0: c(-5, 3, -14, -2, 10, -30, 3, -15, -23, -16, -12, -34, 30, -3, -4, -16, 27, -17, -5, 31, 2, 8, 29, -24, -3)
1: c(68, -3, 4, -44, -54, -18, -8, -15, -5, 0, 10, 12, -16, 35, 34, -3, -14, -1, 14, -1, 36, -12, -20, 15, -53)
2: c(-21, 0, 1, -1, 34, 13, -12, 21, -8, -10, -43, 16, 38, -13, -32, 62, 11, 18, 17, 10, 5, -14, 8, 10, 17)
3: c(-32, -17, -56, -13, -20, 1, -9, 9, 42, -14, -25, 28, 9, -10, -23, 54, -3, -29, -2, 25, 17, -7, 43, -29, -26)
4: c(21, 20, -12, -19, 27, 16, 39, -23, 8, -14, -35, 21, 25, -32, -15, 32, -28, 8, -15, 32, 30, 17, 1, 5, 20)
5: c(-6, -36, -18, -46, -1, 30, -24, 25, 3, 17, -59, 6, 51, 40, -10, 31, 30, 10, -20, -17, 12, 9, 5, 15, -18)
6: c(16, 12, 40, 30, 7, -16, -33, -15, 36, -6, 18, 15, 29, 15, -5, -49, 3, 3, 2, -25, -18, 40, -2, 36, 17)
7: c(-37, 23, 16, 34, -17, -31, -19, -6, 30, 12, 15, -7, -41, -13, 5, -32, 2, 11, -28, 28, -6, -9, 0, 13, 5)
8: c(9, 36, -6, 18, -14, -82, 13, 13, 9, -19, 5, -8, -20, -36, 28, -26, 14, 32, 8, 15, -23, -13, -28, -11, -19)
9: c(16, -5, -41, -8, -2, 21, -10, 0, 0, -7, -16, 0, 41, -26, -20, 44, 26, 18, -12, 39, 19, 6, 3, -37, -7)
10: c(-2, 0, 10, 1, -68, -21, -28, -17, 4, -41, 59, 9, 12, -2, -41, -94, 70, -6, 3, -49, -54, -2, 13, 15, 19)
11: c(4, -35, 19, -7, -22, 4, -1, -7, 43, -19, 69, -17, 67, 52, -3, -60, -17, -41, -8, -7, -39, 32, -22, -24, 28)
12: c(-50, 22, 23, 7, -16, -6, 25, 16, -2, -33, -2, -2, -1, -6, -7, 2, 4, 19, 19, -58, -27, 4, -13, 23, -43)
13: c(-21, -28, -27, -37, 2, 22, 16, -16, -29, 45, 32, 16, 3, 31, 20, 3, -19, -10, -29, -1, 20, 0, 3, -1, -3)
14: c(-10, -9, -12, 23, -26, -21, -40, 5, 64, -49, 36, 8, -9, 30, 4, -40, 37, -8, 3, -1, -18, 1, 8, -5, 27)
15: c(26, 1, 0, 2, -2, -14, -25, -36, -8, -14, -51, -1, 24, 18, 2, -13, 20, 1, -36, 0, 26, -30, -19, 4, 36)
16: c(22, -49, -13, 14, -3, 60, -26, 37, 19, 20, -4, 0, -6, 7, -10, 1, 5, -10, -1, 12, 30, -26, -10, -29, -3)
17: c(-2, -7, -13, -16, 5, -40, -26, -6, 25, -39, 14, -45, 31, -5, -63, -2, 28, 10, 6, -3, -1, -5, -28, 0, -11)

c(-10, 2, 3, 25, 2, -16, -47, 7, 14, 26, 28, -18, -19, 5, 15, -24, -27, -11, 29, 12, -27, 20, -11, -21, 20) 7 6 14
c(14, -9, -1, -7, -22, 18, 8, -13, -6, 65, 43, 10, -26, 22, 30, 22, -33, 11, -22, -1, -8, -11, 3, 6, 6) 13 1 7
c(-17, 9, 6, 11, 19, -29, 22, 41, 38, 10, 15, 2, -56, -3, 19, -18, -12, 22, 4, 17, -7, -12, -3, 26, -4) 7 8 12
c(21, -13, 37, 33, -36, 38, -21, 8, -3, -31, 3, -20, 2, 5, 18, -52, 28, 6, 49, -43, 7, 5, -36, 10, 20) 6 14 12
c(-9, -20, -26, -18, -46, 8, 6, 19, 1, -46, -14, 9, 8, 43, -20, -8, -29, -31, 13, 12, 21, -49, 53, -5, -43) 3 0 16
c(10, 31, -22, 2, 0, -53, -2, -10, 6, -19, 40, -20, -55, -17, 24, -21, 21, 13, -2, 36, -2, -11, -34, 14, -38) 8 7 0
c(53, 12, -6, 12, -46, -39, -13, -45, -21, -6, 18, 11, -37, 11, 45, -39, -26, 9, 44, 8, 25, -3, -23, -19, -22) 1 8 7
c(-4, -7, -19, -25, 35, 2, -15, -15, 13, 23, 16, 23, -17, 3, 6, 26, -5, -29, 2, 26, -1, 5, -2, -10, 9) 13 4 9
c(-6, 5, 9, 4, 12, 28, 17, -7, 10, -23, 1, 22, 43, -32, -7, 21, -59, -24, -20, -14, 31, 2, 20, 19, -10) 4 2 13
c(-5, 3, 22, -3, 2, 6, 13, -4, 26, 12, -28, 11, 4, 4, -11, 23, -45, 8, -43, -20, 31, 2, -2, 22, 29) 4 15 2
c(8, -12, 13, 45, 9, 17, -16, 4, 46, -46, 1, 26, -9, -8, -10, -22, 53, -32, 16, 19, -49, -1, 9, 10, -5) 14 6 7
c(28, -1, 5, -17, -32, -33, -49, 3, -10, 28, 28, 16, 7, 1, 51, -35, -26, 17, 1, 11, 66, 7, -50, 3, -15) 1 13 15
c(-22, 41, 2, -9, 6, 0, 14, -18, 1, -33, 4, -9, -47, -15, -13, -42, 26, 22, 20, -19, -47, 17, 13, 27, -31) 12 7 8
c(17, -12, -6, -16, -47, 36, 4, -24, -5, 0, 26, 35, 43, 17, -36, -17, -11, 2, 13, -19, 23, -2, 27, 20, 41) 13 6 15
c(-19, 9, 3, 0, -14, -3, -1, -3, -10, -38, 15, -66, 50, -15, -16, -1, 29, 16, -29, -39, 0, -11, -24, -15, 2) 17 0 12
c(-46, 45, 12, -1, 31, -8, 23, -9, -11, -39, 5, 29, -31, 10, -32, -34, 21, 25, 12, -14, -64, 28, 8, 19, -20) 12 7 6
c(21, -24, -12, -8, -30, -27, 6, -17, -11, -8, 24, 33, -19, 20, 15, -17, -28, 9, 11, 3, 70, 0, -26, 15, -20) 1 13 15
c(15, -30, -39, 3, 10, 43, -12, 18, 11, 53, 22, -16, 3, 25, 21, 9, -2, -12, 15, -3, 25, 21, -8, -61, 26) 16 13 9
c(-18, 4, 14, -17, -39, -5, 10, 6, -4, -13, 3, -40, 20, 18, 10, -25, 22, -10, 16, -19, -25, 12, -26, -16, -45) 12 0 17
c(-5, 20, 11, -2, -1, 29, -8, -15, 6, 46, 1, 48, -4, 34, 17, -3, 11, -3, -39, -13, 13, -9, 6, 7, 7) 13 15 7
c(-23, -39, -19, -10, -46, 1, -6, 42, 14, -15, 14, -29, 10, 38, -9, 12, -18, -22, -3, 3, 21, -24, -25, -29, -4) 16 13 3
c(28, -22, -24, -21, -17, 16, 10, -14, -4, 8, 22, -7, -3, -15, 2, -5, -10, -25, -8, -20, 25, 15, -19, -22, 2) 13 16 9
c(23, -34, -7, 13, -7, -51, 9, -38, 12, 33, -1, 4, 6, 11, 1, 11, -6, 17, -4, -1, 58, -12, -6, -1, 15) 15 13 0
c(-20, 49, 35, -13, 9, -35, 18, -5, -7, -28, 30, -2, -6, -1, -14, -42, 51, 46, 5, -50, -34, 16, -14, 32, -13) 12 6 8
c(37, -2, -49, 3, 13, -17, -6, -11, -54, 9, -28, 20, -5, -19, 20, -29, -2, -14, 33, -8, 6, 2, 30, 6, -9) 0 15 13
c(-14, 0, -12, -43, 22, 38, -4, -10, 10, -7, -22, 25, 42, -25, -64, 7, -47, -23, -33, 10, -2, -5, 32, 9, 1) 4 2 3
c(-26, 22, 16, -21, 5, -17, 16, -17, -19, -27, 48, 6, -20, -22, -4, -26, 16, 21, -5, -15, -47, -2, 22, 29, -10) 12 7 8
c(-1, 8, 11, 11, -9, -3, 9, 8, 5, -37, -9, 7, -44, 1, -34, 16, 60, 59, 14, -5, -8, -16, 5, 31, -2) 12 2 7
c(-20, -23, -18, -12, 16, 1, 8, -16, -17, 62, 40, 9, 8, 32, -6, -7, -34, -2, -20, -5, 11, -5, 18, -17, -26) 13 0 16
c(1, 30, -10, -7, 62, 8, -26, -13, 2, 52, -25, 7, 19, -4, 11, -23, -4, -45, 20, 23, -34, 16, 18, -4, 1) 0 6 2
c(-8, -10, 20, -2, 23, 8, 21, -3, -12, 25, 8, -27, 17, 18, -12, 66, 9, 7, -40, 18, -12, -21, 5, -4, 25) 2 13 9
c(-9, -6, 3, -5, -10, 24, -2, -17, -6, 58, 30, 14, -2, 41, 16, -25, -38, -3, -29, 15, 1, -25, 5, -5, -1) 13 7 16
c(-23, -26, -19, 18, -27, -20, 2, 14, 25, -21, 15, -20, 17, -8, 0, 15, 24, 27, 10, -6, -19, 9, -15, -6, 0) 17 12 14
c(2, -15, -24, -28, -13, 17, -4, 12, -5, 70, 44, -4, 16, 24, 5, 2, 1, -6, -23, 16, -4, 11, 22, -4, -7) 13 16 0
c(-18, 3, 0, -4, 52, 26, -27, -21, -9, 42, -19, 6, -23, 2, 18, 1, 6, -16, -35, 0, 17, 2, 29, -11, 0) 13 0 16
c(50, 10, 31, 8, -20, -22, -11, -12, -22, -2, -7, 15, 7, -21, 15, 8, -18, 5, 21, -1, 54, -2, -43, -7, -36) 1 15 8
c(-22, 38, 14, 29, 16, -19, 12, -9, -15, -45, -2, 8, -52, -26, -40, -32, 10, 23, 18, -26, -53, 8, 11, 8, -46) 12 8 7
